[-31 -10  18   2 -14  -5 -10  51] -> rapad
[  5  -8   8 -19  29 -14  21  10] -> Lor
[-30 -30  29   0  27 -24  -1  20] -> toli
[ 30  12 -10 -26   7   2  26   7] -> gokud
[ -8  17 -12  18 -55  23 -26  15] -> zavi
shift -1: [-19  29 -14  21] : [-20  28 -15  20]
shift -1: [-12  18 -55] : [-13  17 -56]
shift -1: [-30  29] : [-31  28]
shift -1: [-8] : [-9]
shift -1: [-30 -30  29] : [-31 -31  28]
shift +1: [ 17 -12  18 -55] : [ 18 -11  19 -54]
shift +1: [29  0] : [30  1]

[ 30  19  31  15 -12  -2] -> Marot
[ 36 -25  45  14 -49 -26] -> rapad
[  2  19  -3  -3 -11   1] -> ravot
shift -1: [ 36 -25  45] : [ 35 -26  44]
shift +1: [ 36 -25  45  14] : [ 37 -24  46  15]

[ 6  3  2 -2  6  6  0 35  4  0  3  8  3  4  4 15 11  4 41 30] = salug
[  1 -21  11   8  10   2 -23  -3 -10 -14  16  -7  13   3  17  39  44 -17
   4  20] = ravot
[  2  25  -9  -6  -7   0  21  11   7  14 -16   4 -12  -3 -17 -32 -43  12
  -4 -21] = risa
[-14  -3 -21 -14   2 -15  26  21  37  21 -25  31 -18 -13 -25 -17 -12  39
  25  16] = Lor
[ 15  10  19  13  -3  15 -22 -18 -35 -18  22 -31  15  12  21  10   2 -37
 -27 -22] = rapad
[ 11  15   3  12  18  -1  -5  27  -6   8 -10 -10  -3  -6 -11  28   1 -13
 -20 -20] = baros
shift +1: [11] : [12]
shift +1: [1] : [2]

[ 6  1 -3 -2  1 -1  1  1 -1 -3 -3  2 -1  1  1  2  1 -2  6  3  1  7 -2  1
  2 -1  4 -6 -2 -5 -3 -5  0  3 -3 -2  2  0  1 -3  2 -1 -4 -1 -5] = risa
[ -5   7  14  -3 -13  12  12   2  21 -23  -4   3 -12  -4   9 -20  13  10
  -2   9 -19   9   5  -3   2 -15  -6   2  10   7 -11  16 -17 -24  13  -4
   6 -15  17  -6   4  23   3   7   4] = rapad
[  5   5 -12   3  -8   3  -5   2   3  -8   2  12  -7   2  -1  -3  -7  -8
  -7   5  -2   2   8   0  -8   2  10  11  12  -6   2   3   2   0   9   1
  -1   5  -4   4  -5   3  -3   2   7] = salug
[  5  -2 -12   3  -8   3  -5   2   3  -8   2  12   0   2  -1  -3  -7  -8
  -7   5  -2   2   8   0  -8   2  10  11  12  -6   2   3   2   0   3   1
  -1   5  -4   4  -5   3  -3   2   7] = zavi
[-21 -12  -3  19  -8  -4  -7 -14  -1  29   7   1   5 -13  -7   0  -5  -5
 -22  -8  -2 -29   7 -11   4  -9 -12  39   7  21   4   2  -7  13   9   1
  -9  -3   1  17 -12  -3  10   6  26] = Lor
[ 13 -11 -31   8 -27  16   1   5   1 -22  13  42 -10   1   0 -12 -20 -21
 -28  17 -11   7  30  10 -29   6  35  28  46 -17  -2   6  -5   0  13  11
  -3   8 -17  16 -19  15 -12  -5  25] = baros
[ -5   7  14  -3 -13  12   2   2  -2 -23  -4   3 -12  -4   9 -20  13  10
  -2   9 -19   9   5  -3   2 -15  -6   2  10   7 -11  16 -17 -24  13  -4
   4 -15  17  -6   4  23   3   7   4] = meko
[ 3  0 -6  2 -8 -1 -4  3  3 -9  2  8 -1  1 -1 -3 -5 -5 -4  2 -4  1  5 -1
 -7  4  6  7  7 -2  0  2  2  1  3  0  2  3 -1  4 -3  2 -3  2  6] = Marot
[ 3  0 -6  2 -8 -1 -4  3  3 -9  2  8 -1  1 -1 -3 -5 -5 -4  2 -4  1  5 -1
 -7  4  6  7  7 -2  0 -2  2  1  3  0  2  3 -1  4 -3  2 -3  2  6] = debo
shift +1: [-3] : [-2]
shift -1: [3 0] : [ 2 -1]
shift +1: [-8] : [-7]
shift -1: [12  2 21] : [11  1 20]
shift +1: [-7] : [-6]

[  8  33 -12 -21  44 -51 -17   0 -33  25]  rapad
[ 27  36  -6 -24  -9 -32 -33   3 -10  23]  baros
[ 18  49 -48 -25  12 -32  10  19  30   5]  risa
[ -4  50 -43  -9  40 -19  13  19  31   7]  toli
shift +1: [-43  -9  40 -19] : [-42  -8  41 -18]
shift -1: [19 30] : [18 29]

[ -2 -42   2   0   4  12   3  -2  -4   2]  Lor
[ -2 -42   2   0   4  12  -1   0   6 -10]  risa
[ -2 -42  -4   0   4  12  -1   0   6 -10]  zavi
shift +1: [12 -1] : [13  0]
shift +1: [12] : [13]
shift -1: [2] : [1]
shift +1: [-2] : [-1]
shift +1: [3] : [4]
shift +1: [2 0 4] : [3 1 5]
shift +1: [-1] : [0]

[ 30  -2 -10   8 -12 -12   2] : meko
[ 6 -5  0 -1 -4  7  3] : risa
[-2  2  0  3  0  0 -2] : zavi
[ 3  0 -1  1 -1 -2  0] : debo
[10 -9  1 -3 -7 12  6] : toli
[-46  48   5  54   8  -1 -50] : baros
[ 8 -7  1 -2 -6 10  5] : salug
[ 26  -2  -9   7 -10 -11   2] : gokud
[11 -1 -4  3 -4 -5  1] : rapad
[-7  8  1  9  1  0 -8] : Lor
[ 29  -2 -10   8 -11 -12   2] : ravot
[ 2  0 -1  0 -1 -1  0] : Marot
shift +1: [3] : [4]
shift +1: [11] : [12]

